In the data rows, 128 means zero.
A hidden rule labels the rows of this table. It goes by one to three of the table's principal directions, not those with the most spread.
[145, 129, 140, 116, 158, 127, 154, 98, 124, 125, 148, 141, 125, 143, 118, 134, 167, 119, 139, 129, 126, 143, 116, 118, 91, 101, 163, 170, 138, 107, 153, 95, 166, 172, 138, 113, 117] 2
[135, 131, 122, 140, 117, 157, 126, 115, 108, 118, 114, 110, 148, 109, 113, 117, 107, 140, 137, 130, 118, 139, 132, 132, 144, 118, 101, 116, 115, 125, 142, 110, 107, 123, 135, 143, 156] 2
[129, 146, 157, 97, 154, 117, 147, 118, 110, 146, 140, 152, 129, 154, 158, 157, 196, 110, 174, 157, 135, 146, 133, 142, 80, 114, 187, 187, 133, 120, 165, 124, 161, 154, 151, 100, 75] 2
[160, 147, 146, 137, 151, 111, 87, 119, 165, 144, 116, 160, 104, 156, 149, 92, 143, 119, 128, 120, 151, 135, 170, 134, 138, 83, 147, 140, 113, 131, 70, 160, 148, 119, 150, 118, 138] 2
[130, 113, 147, 126, 143, 163, 95, 155, 122, 148, 94, 147, 88, 142, 145, 126, 115, 139, 130, 128, 133, 134, 161, 100, 137, 107, 109, 147, 140, 138, 107, 85, 117, 156, 173, 149, 128] 2
[152, 146, 181, 120, 156, 142, 90, 131, 134, 157, 94, 168, 92, 169, 172, 95, 135, 146, 158, 139, 142, 138, 174, 121, 117, 63, 159, 167, 145, 149, 87, 88, 135, 178, 193, 148, 135] 3
[134, 81, 103, 129, 149, 108, 119, 140, 165, 120, 177, 116, 126, 140, 103, 132, 141, 112, 100, 117, 130, 125, 76, 105, 119, 155, 133, 122, 147, 119, 138, 133, 168, 119, 100, 113, 124] 2
[120, 114, 145, 106, 127, 102, 121, 153, 106, 147, 122, 123, 102, 149, 139, 157, 115, 135, 148, 123, 144, 107, 128, 138, 93, 137, 159, 138, 139, 158, 115, 114, 134, 121, 150, 122, 110] 3
[143, 130, 107, 152, 130, 74, 135, 103, 189, 102, 168, 114, 146, 127, 96, 92, 122, 128, 84, 97, 134, 105, 85, 129, 131, 136, 153, 90, 148, 115, 101, 158, 161, 125, 71, 113, 170] 1
[133, 94, 59, 185, 112, 175, 87, 153, 195, 79, 127, 99, 145, 88, 74, 59, 79, 150, 40, 95, 110, 109, 122, 64, 225, 164, 32, 25, 162, 115, 102, 145, 121, 112, 81, 137, 199] 2
[112, 119, 156, 119, 169, 147, 133, 143, 123, 132, 116, 161, 85, 130, 136, 177, 158, 120, 132, 121, 109, 139, 129, 93, 104, 123, 138, 182, 152, 94, 164, 115, 149, 185, 128, 124, 82] 2
[114, 111, 40, 160, 47, 117, 155, 135, 137, 77, 164, 39, 207, 73, 60, 92, 49, 153, 68, 106, 120, 76, 67, 139, 176, 210, 71, 0, 136, 154, 130, 147, 97, 55, 52, 132, 200] 3
[125, 152, 51, 177, 95, 107, 151, 129, 197, 81, 208, 113, 206, 85, 91, 84, 132, 104, 54, 114, 106, 88, 74, 137, 176, 185, 92, 36, 119, 103, 151, 255, 151, 69, 0, 110, 127] 2
[111, 154, 180, 112, 126, 129, 131, 107, 77, 147, 73, 135, 122, 125, 164, 156, 130, 139, 191, 150, 127, 160, 159, 163, 117, 105, 145, 170, 108, 126, 137, 106, 81, 141, 168, 144, 128] 2
[127, 136, 101, 148, 91, 91, 144, 116, 125, 117, 162, 86, 180, 106, 102, 116, 90, 130, 117, 117, 133, 101, 83, 170, 131, 156, 125, 79, 109, 138, 129, 156, 110, 80, 77, 137, 161] 3
[130, 145, 196, 96, 135, 145, 66, 128, 85, 172, 4, 144, 68, 153, 190, 146, 125, 149, 205, 151, 160, 179, 239, 146, 139, 76, 141, 182, 103, 153, 67, 87, 75, 119, 251, 128, 147] 3
[101, 129, 74, 139, 58, 89, 189, 122, 99, 93, 192, 69, 220, 88, 92, 117, 90, 134, 119, 132, 114, 80, 55, 183, 131, 202, 112, 36, 117, 153, 167, 177, 100, 61, 46, 131, 135] 1
[134, 123, 146, 138, 158, 135, 120, 133, 149, 125, 132, 157, 98, 135, 127, 127, 130, 129, 113, 110, 115, 124, 122, 101, 119, 106, 131, 148, 147, 112, 128, 124, 150, 172, 119, 139, 119] 3
[109, 93, 66, 155, 96, 170, 133, 157, 137, 79, 145, 94, 151, 80, 79, 121, 83, 138, 76, 108, 89, 105, 99, 93, 180, 185, 43, 48, 138, 124, 158, 162, 115, 94, 72, 134, 139] 3
[149, 119, 135, 134, 166, 132, 93, 150, 180, 132, 137, 169, 91, 161, 139, 94, 151, 126, 102, 116, 135, 115, 148, 87, 132, 103, 139, 132, 162, 129, 94, 138, 176, 161, 138, 117, 114] 1
[123, 117, 111, 130, 117, 147, 141, 135, 108, 136, 150, 117, 150, 119, 123, 134, 125, 118, 126, 144, 123, 134, 109, 133, 132, 142, 103, 128, 111, 129, 154, 115, 111, 116, 122, 145, 117] 2
[144, 134, 92, 158, 140, 104, 129, 121, 196, 103, 187, 133, 156, 123, 102, 94, 152, 108, 77, 110, 123, 110, 90, 116, 143, 141, 132, 96, 138, 101, 131, 192, 176, 119, 57, 107, 131] 2
[116, 132, 155, 93, 105, 143, 163, 132, 50, 156, 116, 128, 124, 141, 154, 150, 110, 141, 174, 156, 130, 124, 137, 154, 87, 115, 139, 158, 117, 170, 142, 58, 92, 148, 183, 159, 102] 2
[120, 167, 100, 172, 87, 141, 158, 92, 149, 87, 155, 113, 203, 73, 112, 86, 99, 130, 104, 132, 83, 132, 88, 157, 181, 139, 76, 71, 97, 104, 161, 196, 87, 103, 45, 164, 163] 3
[133, 134, 108, 152, 166, 162, 124, 126, 192, 89, 131, 151, 121, 110, 105, 117, 175, 122, 80, 110, 102, 136, 132, 61, 158, 131, 116, 125, 173, 69, 157, 154, 181, 181, 88, 95, 125] 3
[143, 146, 136, 129, 158, 99, 95, 139, 177, 156, 127, 164, 91, 153, 152, 137, 166, 95, 110, 119, 157, 132, 160, 125, 126, 112, 156, 163, 111, 113, 87, 180, 161, 112, 129, 99, 100] 2
[113, 104, 162, 110, 133, 98, 91, 141, 97, 135, 85, 125, 102, 141, 150, 152, 119, 140, 184, 129, 138, 134, 155, 155, 123, 135, 141, 127, 122, 147, 107, 156, 108, 87, 160, 115, 120] 2
[141, 141, 115, 144, 172, 78, 137, 130, 225, 104, 199, 157, 133, 147, 114, 109, 190, 108, 74, 103, 128, 93, 79, 94, 104, 141, 192, 123, 191, 91, 139, 185, 229, 175, 49, 81, 104] 2
[158, 124, 89, 173, 137, 96, 100, 115, 211, 111, 167, 123, 146, 126, 96, 63, 122, 116, 62, 96, 144, 113, 108, 117, 170, 128, 115, 78, 128, 109, 78, 175, 155, 103, 74, 119, 178] 1
[128, 127, 108, 119, 105, 114, 139, 125, 139, 123, 137, 108, 133, 126, 120, 132, 113, 125, 111, 126, 131, 124, 115, 134, 128, 144, 128, 113, 119, 143, 116, 132, 126, 102, 122, 123, 140] 3
[135, 139, 132, 142, 132, 121, 119, 123, 149, 131, 115, 139, 106, 125, 125, 122, 111, 126, 104, 107, 132, 124, 141, 122, 139, 111, 122, 130, 118, 120, 96, 135, 123, 133, 122, 137, 144] 2
[114, 100, 162, 136, 156, 126, 69, 157, 139, 126, 65, 145, 63, 131, 137, 142, 107, 148, 135, 98, 128, 127, 167, 100, 149, 125, 116, 126, 153, 120, 89, 143, 120, 135, 146, 124, 137] 2
[106, 141, 97, 115, 95, 90, 174, 125, 97, 132, 150, 100, 150, 103, 112, 189, 131, 97, 124, 124, 137, 114, 109, 169, 106, 176, 136, 125, 83, 123, 154, 174, 118, 64, 89, 99, 92] 1
[126, 132, 192, 119, 168, 126, 86, 144, 133, 155, 77, 185, 58, 159, 176, 132, 136, 135, 155, 123, 133, 138, 181, 116, 122, 83, 147, 174, 139, 130, 85, 128, 126, 168, 173, 140, 106] 1
[140, 126, 133, 131, 148, 127, 115, 111, 150, 122, 146, 127, 150, 134, 130, 122, 159, 120, 145, 143, 121, 155, 104, 131, 125, 121, 145, 144, 131, 108, 155, 142, 149, 129, 118, 120, 134] 3
[136, 153, 153, 132, 145, 128, 133, 116, 132, 127, 149, 165, 135, 135, 151, 120, 150, 116, 149, 137, 107, 134, 124, 147, 114, 98, 141, 150, 112, 118, 149, 177, 141, 138, 110, 139, 94] 2
[125, 117, 120, 109, 112, 154, 155, 130, 83, 133, 126, 106, 133, 127, 116, 143, 116, 140, 137, 139, 130, 126, 124, 121, 107, 132, 124, 137, 135, 146, 149, 55, 117, 147, 161, 137, 131] 3
[117, 155, 130, 150, 58, 153, 88, 126, 69, 152, 28, 88, 136, 86, 142, 116, 28, 155, 149, 130, 148, 142, 205, 183, 201, 119, 47, 85, 45, 163, 59, 125, 0, 41, 175, 179, 201] 3
[111, 179, 148, 128, 139, 120, 182, 103, 120, 115, 148, 154, 154, 110, 139, 160, 176, 113, 145, 138, 101, 129, 110, 145, 97, 127, 165, 162, 130, 86, 195, 167, 146, 169, 80, 116, 80] 3
[137, 123, 150, 130, 153, 159, 102, 126, 110, 137, 91, 151, 105, 136, 140, 114, 141, 135, 150, 133, 132, 149, 176, 113, 143, 95, 113, 148, 127, 120, 115, 106, 120, 149, 173, 131, 128] 1
[108, 180, 187, 126, 129, 134, 147, 82, 107, 116, 61, 137, 138, 107, 158, 134, 139, 157, 181, 146, 106, 164, 151, 147, 131, 98, 155, 159, 142, 100, 150, 104, 89, 187, 142, 142, 158] 2
[139, 135, 127, 118, 132, 110, 154, 118, 113, 142, 166, 140, 134, 143, 130, 134, 144, 107, 134, 133, 136, 121, 116, 149, 94, 116, 149, 150, 104, 134, 136, 134, 145, 123, 125, 126, 95] 2
[121, 166, 159, 117, 125, 121, 177, 101, 110, 125, 142, 157, 144, 132, 153, 119, 147, 131, 153, 147, 108, 126, 119, 150, 100, 105, 160, 149, 132, 129, 152, 127, 126, 174, 120, 145, 102] 1
[135, 149, 154, 114, 168, 101, 130, 99, 149, 132, 131, 144, 130, 142, 143, 158, 201, 105, 159, 141, 135, 162, 125, 135, 97, 114, 191, 186, 132, 87, 158, 150, 171, 147, 125, 87, 106] 3
[135, 139, 160, 123, 166, 129, 97, 119, 154, 134, 79, 154, 85, 142, 146, 137, 162, 128, 138, 122, 138, 156, 173, 104, 132, 99, 153, 168, 144, 102, 105, 123, 147, 160, 160, 103, 134] 2
[134, 109, 106, 146, 159, 127, 114, 154, 197, 101, 160, 149, 105, 133, 106, 114, 145, 124, 70, 95, 115, 98, 108, 71, 135, 143, 129, 106, 181, 107, 126, 161, 192, 159, 82, 104, 115] 3
[122, 149, 123, 148, 115, 108, 138, 94, 146, 115, 126, 110, 167, 105, 122, 110, 129, 129, 124, 132, 126, 144, 110, 149, 153, 136, 128, 111, 119, 104, 130, 142, 104, 120, 95, 132, 169] 2
[135, 101, 112, 102, 120, 120, 149, 142, 123, 136, 161, 117, 115, 154, 118, 132, 120, 128, 113, 128, 139, 108, 103, 114, 92, 137, 146, 131, 146, 163, 120, 78, 152, 137, 148, 127, 118] 3
[118, 152, 181, 97, 171, 83, 139, 114, 138, 135, 119, 157, 109, 157, 161, 169, 204, 122, 174, 140, 136, 140, 128, 133, 71, 119, 225, 192, 169, 104, 155, 135, 179, 181, 135, 83, 87] 2
[134, 117, 201, 85, 165, 102, 88, 146, 93, 193, 91, 169, 58, 190, 190, 165, 148, 119, 197, 146, 164, 149, 174, 151, 75, 81, 185, 213, 112, 160, 88, 95, 127, 136, 217, 132, 84] 2
[106, 152, 57, 146, 22, 122, 197, 114, 53, 116, 162, 49, 222, 59, 84, 142, 44, 122, 113, 130, 120, 93, 87, 207, 148, 188, 62, 48, 42, 157, 158, 161, 43, 17, 67, 160, 150] 2
[130, 139, 118, 128, 87, 140, 143, 120, 85, 146, 127, 101, 161, 119, 129, 116, 89, 135, 140, 145, 139, 126, 127, 164, 133, 125, 107, 115, 93, 158, 122, 91, 79, 102, 147, 162, 152] 2
[133, 119, 156, 129, 150, 131, 95, 117, 119, 134, 93, 135, 118, 136, 141, 119, 142, 136, 164, 136, 136, 157, 157, 131, 140, 107, 131, 143, 127, 118, 117, 121, 117, 130, 161, 124, 143] 1
[103, 106, 108, 97, 79, 122, 165, 140, 61, 149, 146, 79, 160, 122, 126, 168, 100, 126, 154, 159, 138, 126, 91, 166, 102, 174, 121, 125, 104, 168, 158, 81, 82, 84, 144, 146, 116] 2
[120, 149, 160, 91, 156, 128, 208, 90, 95, 114, 157, 153, 134, 137, 132, 170, 197, 121, 166, 147, 100, 142, 98, 123, 52, 111, 195, 197, 159, 100, 210, 88, 175, 215, 128, 107, 71] 2
[150, 147, 140, 129, 160, 102, 132, 115, 195, 119, 164, 148, 126, 157, 130, 102, 167, 129, 106, 120, 130, 116, 98, 103, 98, 106, 194, 146, 183, 117, 126, 119, 198, 191, 108, 110, 135] 3
[115, 99, 132, 112, 140, 133, 107, 145, 132, 118, 95, 132, 87, 129, 129, 159, 134, 128, 132, 120, 121, 141, 152, 103, 137, 144, 117, 133, 136, 124, 122, 146, 134, 114, 145, 103, 113] 2
[119, 142, 119, 123, 106, 91, 172, 111, 116, 122, 167, 101, 173, 122, 117, 135, 131, 128, 135, 135, 131, 109, 79, 160, 97, 153, 163, 117, 134, 133, 157, 124, 132, 125, 93, 124, 130] 2
[121, 72, 86, 106, 122, 136, 157, 152, 105, 107, 167, 92, 131, 129, 83, 153, 127, 132, 112, 120, 124, 103, 87, 96, 99, 177, 124, 103, 164, 144, 165, 87, 164, 126, 125, 100, 111] 2
[110, 99, 101, 116, 89, 117, 132, 164, 87, 138, 133, 94, 132, 123, 117, 146, 85, 134, 127, 126, 143, 95, 123, 146, 125, 173, 106, 88, 116, 171, 116, 124, 100, 73, 134, 131, 119] 1
[126, 122, 129, 141, 157, 120, 148, 134, 169, 101, 168, 158, 114, 131, 113, 115, 145, 129, 91, 103, 103, 99, 94, 90, 114, 130, 142, 121, 177, 105, 144, 145, 179, 187, 77, 123, 106] 1
[137, 143, 129, 130, 134, 109, 135, 116, 134, 136, 151, 137, 143, 135, 134, 123, 149, 113, 133, 133, 136, 128, 121, 146, 116, 120, 148, 139, 115, 122, 131, 147, 141, 123, 117, 122, 116] 1
[102, 168, 149, 117, 83, 144, 163, 104, 36, 138, 104, 109, 191, 97, 157, 149, 122, 134, 208, 177, 114, 151, 139, 203, 126, 132, 116, 134, 74, 139, 183, 138, 52, 92, 140, 155, 113] 3
[118, 101, 110, 131, 130, 141, 126, 133, 107, 120, 118, 99, 129, 107, 98, 163, 123, 126, 126, 117, 126, 136, 119, 116, 132, 155, 107, 126, 126, 108, 155, 114, 123, 112, 123, 114, 134] 2
[113, 109, 155, 120, 137, 197, 122, 122, 77, 116, 71, 124, 121, 111, 132, 141, 125, 157, 173, 150, 99, 171, 152, 103, 144, 115, 91, 149, 143, 115, 171, 64, 91, 169, 178, 149, 140] 2
[124, 100, 90, 154, 151, 143, 112, 170, 197, 99, 172, 147, 117, 121, 104, 116, 140, 117, 59, 102, 104, 99, 98, 67, 154, 163, 98, 92, 172, 103, 143, 181, 179, 142, 64, 113, 103] 2
[135, 119, 99, 127, 125, 113, 158, 123, 139, 110, 171, 107, 149, 128, 94, 123, 137, 128, 103, 116, 131, 103, 89, 115, 106, 149, 149, 109, 157, 127, 145, 109, 167, 141, 102, 108, 134] 2
[137, 109, 85, 159, 113, 128, 117, 146, 174, 107, 161, 117, 135, 116, 97, 87, 87, 131, 63, 100, 122, 95, 102, 106, 163, 147, 86, 67, 135, 136, 99, 154, 135, 107, 83, 141, 155] 3
Here are more rows. What is the label of each one?
[101, 48, 30, 130, 92, 160, 164, 181, 141, 74, 198, 66, 149, 90, 48, 157, 86, 129, 47, 104, 89, 84, 39, 67, 141, 232, 57, 47, 168, 136, 190, 127, 154, 96, 56, 116, 117]: 3
[118, 139, 181, 92, 174, 152, 150, 125, 93, 143, 129, 172, 117, 151, 169, 176, 208, 115, 195, 168, 108, 163, 132, 123, 72, 104, 178, 217, 148, 105, 205, 107, 160, 194, 159, 115, 51]: 3
[120, 95, 77, 161, 85, 145, 126, 158, 141, 98, 161, 88, 157, 97, 86, 95, 46, 150, 74, 105, 105, 85, 77, 115, 167, 171, 59, 39, 139, 153, 126, 136, 103, 96, 74, 167, 167]: 3
[133, 115, 133, 124, 134, 108, 127, 124, 125, 128, 146, 122, 141, 143, 126, 112, 135, 134, 144, 132, 136, 121, 110, 137, 113, 129, 151, 120, 145, 138, 128, 118, 141, 131, 130, 124, 133]: 1
[130, 100, 168, 118, 148, 186, 54, 146, 86, 173, 19, 144, 47, 136, 158, 159, 100, 132, 162, 133, 145, 188, 223, 109, 165, 84, 72, 184, 82, 131, 78, 73, 63, 113, 236, 155, 144]: 2
[124, 138, 181, 113, 175, 129, 106, 126, 139, 124, 82, 162, 87, 146, 155, 149, 175, 141, 166, 128, 122, 148, 161, 103, 109, 103, 176, 174, 174, 103, 137, 123, 161, 188, 157, 99, 112]: 3
[132, 166, 108, 152, 86, 141, 168, 78, 85, 108, 130, 95, 209, 89, 107, 85, 110, 143, 144, 143, 122, 131, 127, 172, 153, 123, 103, 86, 98, 124, 148, 116, 80, 113, 113, 146, 175]: 1
[123, 159, 146, 148, 136, 118, 142, 97, 143, 94, 128, 135, 161, 109, 126, 107, 146, 142, 142, 125, 103, 128, 114, 137, 134, 121, 146, 112, 151, 98, 157, 164, 137, 158, 87, 122, 143]: 2
[118, 131, 85, 166, 92, 137, 128, 126, 126, 94, 110, 91, 163, 79, 88, 100, 86, 146, 95, 105, 123, 106, 137, 129, 186, 163, 71, 47, 123, 119, 116, 156, 93, 89, 89, 125, 176]: 1
[132, 140, 99, 136, 115, 108, 137, 133, 167, 125, 150, 126, 128, 125, 118, 122, 123, 114, 82, 113, 136, 109, 119, 123, 136, 142, 129, 110, 122, 129, 105, 158, 143, 110, 97, 117, 130]: 2
[94, 104, 140, 82, 90, 160, 188, 120, 0, 138, 111, 87, 150, 112, 127, 192, 105, 143, 201, 167, 113, 148, 111, 163, 85, 149, 115, 156, 104, 157, 198, 39, 66, 124, 180, 154, 105]: 1
[99, 128, 108, 124, 83, 151, 153, 133, 73, 133, 128, 104, 163, 93, 132, 162, 103, 116, 146, 154, 110, 143, 118, 165, 147, 162, 74, 117, 71, 135, 168, 150, 63, 69, 115, 154, 106]: 2
[129, 210, 160, 102, 116, 65, 183, 63, 108, 151, 129, 143, 159, 133, 167, 158, 184, 94, 178, 157, 147, 156, 144, 211, 86, 101, 206, 187, 65, 113, 135, 175, 120, 106, 125, 102, 99]: 1
[138, 99, 172, 117, 177, 119, 32, 166, 141, 184, 60, 168, 36, 173, 173, 146, 138, 114, 149, 121, 174, 156, 209, 115, 142, 95, 131, 180, 108, 135, 45, 133, 122, 105, 207, 118, 114]: 2
[115, 148, 156, 118, 150, 68, 139, 110, 134, 124, 130, 146, 126, 133, 144, 158, 177, 112, 159, 125, 132, 130, 126, 158, 100, 136, 186, 150, 129, 101, 140, 194, 153, 121, 99, 87, 94]: 1
[143, 90, 115, 140, 194, 124, 103, 152, 216, 103, 169, 164, 83, 151, 104, 120, 176, 114, 69, 93, 117, 114, 103, 48, 123, 133, 146, 135, 195, 89, 130, 152, 224, 181, 90, 89, 103]: 2
[131, 72, 73, 131, 131, 119, 122, 167, 177, 114, 184, 115, 102, 133, 87, 138, 108, 109, 55, 96, 125, 98, 81, 84, 130, 171, 101, 96, 143, 135, 118, 148, 170, 100, 87, 115, 114]: 3
[122, 130, 98, 169, 122, 166, 119, 135, 158, 103, 136, 126, 154, 89, 108, 106, 113, 126, 86, 120, 100, 130, 115, 106, 184, 145, 65, 91, 125, 97, 149, 164, 111, 123, 76, 148, 144]: 2
[114, 115, 81, 147, 75, 186, 135, 155, 95, 116, 124, 89, 158, 84, 102, 125, 61, 141, 100, 129, 108, 114, 121, 122, 172, 162, 41, 73, 105, 147, 147, 115, 73, 90, 115, 166, 148]: 3
[134, 118, 145, 120, 131, 127, 108, 145, 112, 148, 114, 137, 107, 151, 144, 115, 115, 139, 143, 130, 145, 117, 150, 130, 120, 113, 134, 130, 134, 157, 97, 103, 122, 132, 166, 138, 126]: 1
[109, 116, 128, 144, 97, 173, 83, 148, 90, 125, 49, 109, 118, 93, 134, 127, 68, 152, 145, 128, 119, 145, 183, 134, 195, 137, 47, 89, 95, 140, 104, 141, 47, 76, 158, 155, 161]: 2
[102, 158, 142, 107, 90, 157, 181, 107, 49, 121, 91, 113, 148, 96, 135, 164, 111, 144, 172, 148, 105, 139, 145, 158, 116, 129, 116, 138, 104, 135, 171, 100, 76, 134, 149, 144, 118]: 2
[134, 136, 150, 145, 154, 106, 103, 127, 170, 120, 129, 154, 115, 138, 138, 104, 137, 133, 122, 112, 124, 120, 127, 120, 133, 112, 148, 124, 151, 114, 108, 164, 152, 149, 106, 125, 134]: 2
[140, 132, 85, 152, 114, 134, 114, 136, 170, 119, 144, 122, 133, 112, 108, 109, 109, 112, 73, 109, 128, 118, 129, 117, 165, 138, 89, 94, 104, 123, 105, 173, 132, 88, 95, 126, 142]: 3
[109, 96, 98, 123, 113, 149, 159, 131, 90, 110, 145, 103, 150, 104, 99, 148, 125, 125, 127, 134, 110, 130, 104, 121, 132, 167, 91, 109, 124, 121, 173, 116, 114, 113, 115, 125, 113]: 1
[144, 115, 91, 165, 143, 108, 88, 153, 238, 95, 148, 134, 103, 129, 97, 81, 112, 133, 37, 76, 129, 88, 116, 72, 168, 144, 118, 67, 177, 117, 72, 181, 183, 131, 71, 106, 164]: 3
[159, 112, 118, 131, 141, 141, 124, 147, 151, 148, 170, 139, 109, 162, 119, 96, 112, 130, 89, 118, 142, 100, 107, 97, 104, 101, 137, 138, 153, 154, 103, 64, 164, 171, 145, 153, 134]: 3
[123, 123, 162, 81, 146, 155, 170, 136, 78, 157, 146, 153, 104, 160, 154, 174, 157, 124, 165, 159, 118, 137, 112, 117, 55, 105, 168, 208, 145, 145, 180, 46, 148, 197, 177, 145, 66]: 3
[131, 171, 131, 131, 105, 103, 155, 106, 158, 108, 142, 133, 148, 125, 135, 100, 120, 139, 116, 124, 115, 107, 115, 145, 124, 119, 155, 104, 139, 140, 116, 160, 137, 139, 97, 130, 143]: 3
[140, 88, 82, 142, 112, 147, 105, 155, 156, 112, 134, 97, 114, 123, 88, 106, 77, 142, 72, 99, 132, 104, 118, 88, 156, 148, 84, 77, 145, 149, 94, 104, 135, 108, 126, 133, 170]: 3
[127, 149, 149, 136, 157, 100, 169, 85, 133, 111, 173, 145, 165, 123, 123, 131, 179, 115, 148, 134, 107, 138, 79, 146, 95, 118, 173, 157, 139, 82, 187, 150, 159, 171, 77, 120, 108]: 1
[154, 122, 120, 114, 103, 155, 121, 133, 110, 154, 132, 121, 122, 151, 139, 99, 89, 134, 128, 144, 141, 131, 141, 136, 126, 97, 109, 131, 99, 181, 92, 74, 107, 112, 184, 165, 146]: 3
[141, 160, 164, 126, 114, 100, 103, 124, 117, 168, 111, 145, 121, 151, 172, 108, 102, 128, 159, 139, 153, 127, 157, 182, 123, 88, 147, 141, 84, 164, 73, 146, 93, 98, 158, 159, 134]: 3
[153, 125, 175, 114, 157, 119, 82, 121, 110, 179, 92, 154, 86, 171, 165, 122, 135, 122, 170, 138, 166, 157, 177, 147, 114, 70, 152, 184, 98, 145, 73, 92, 115, 127, 205, 140, 133]: 1
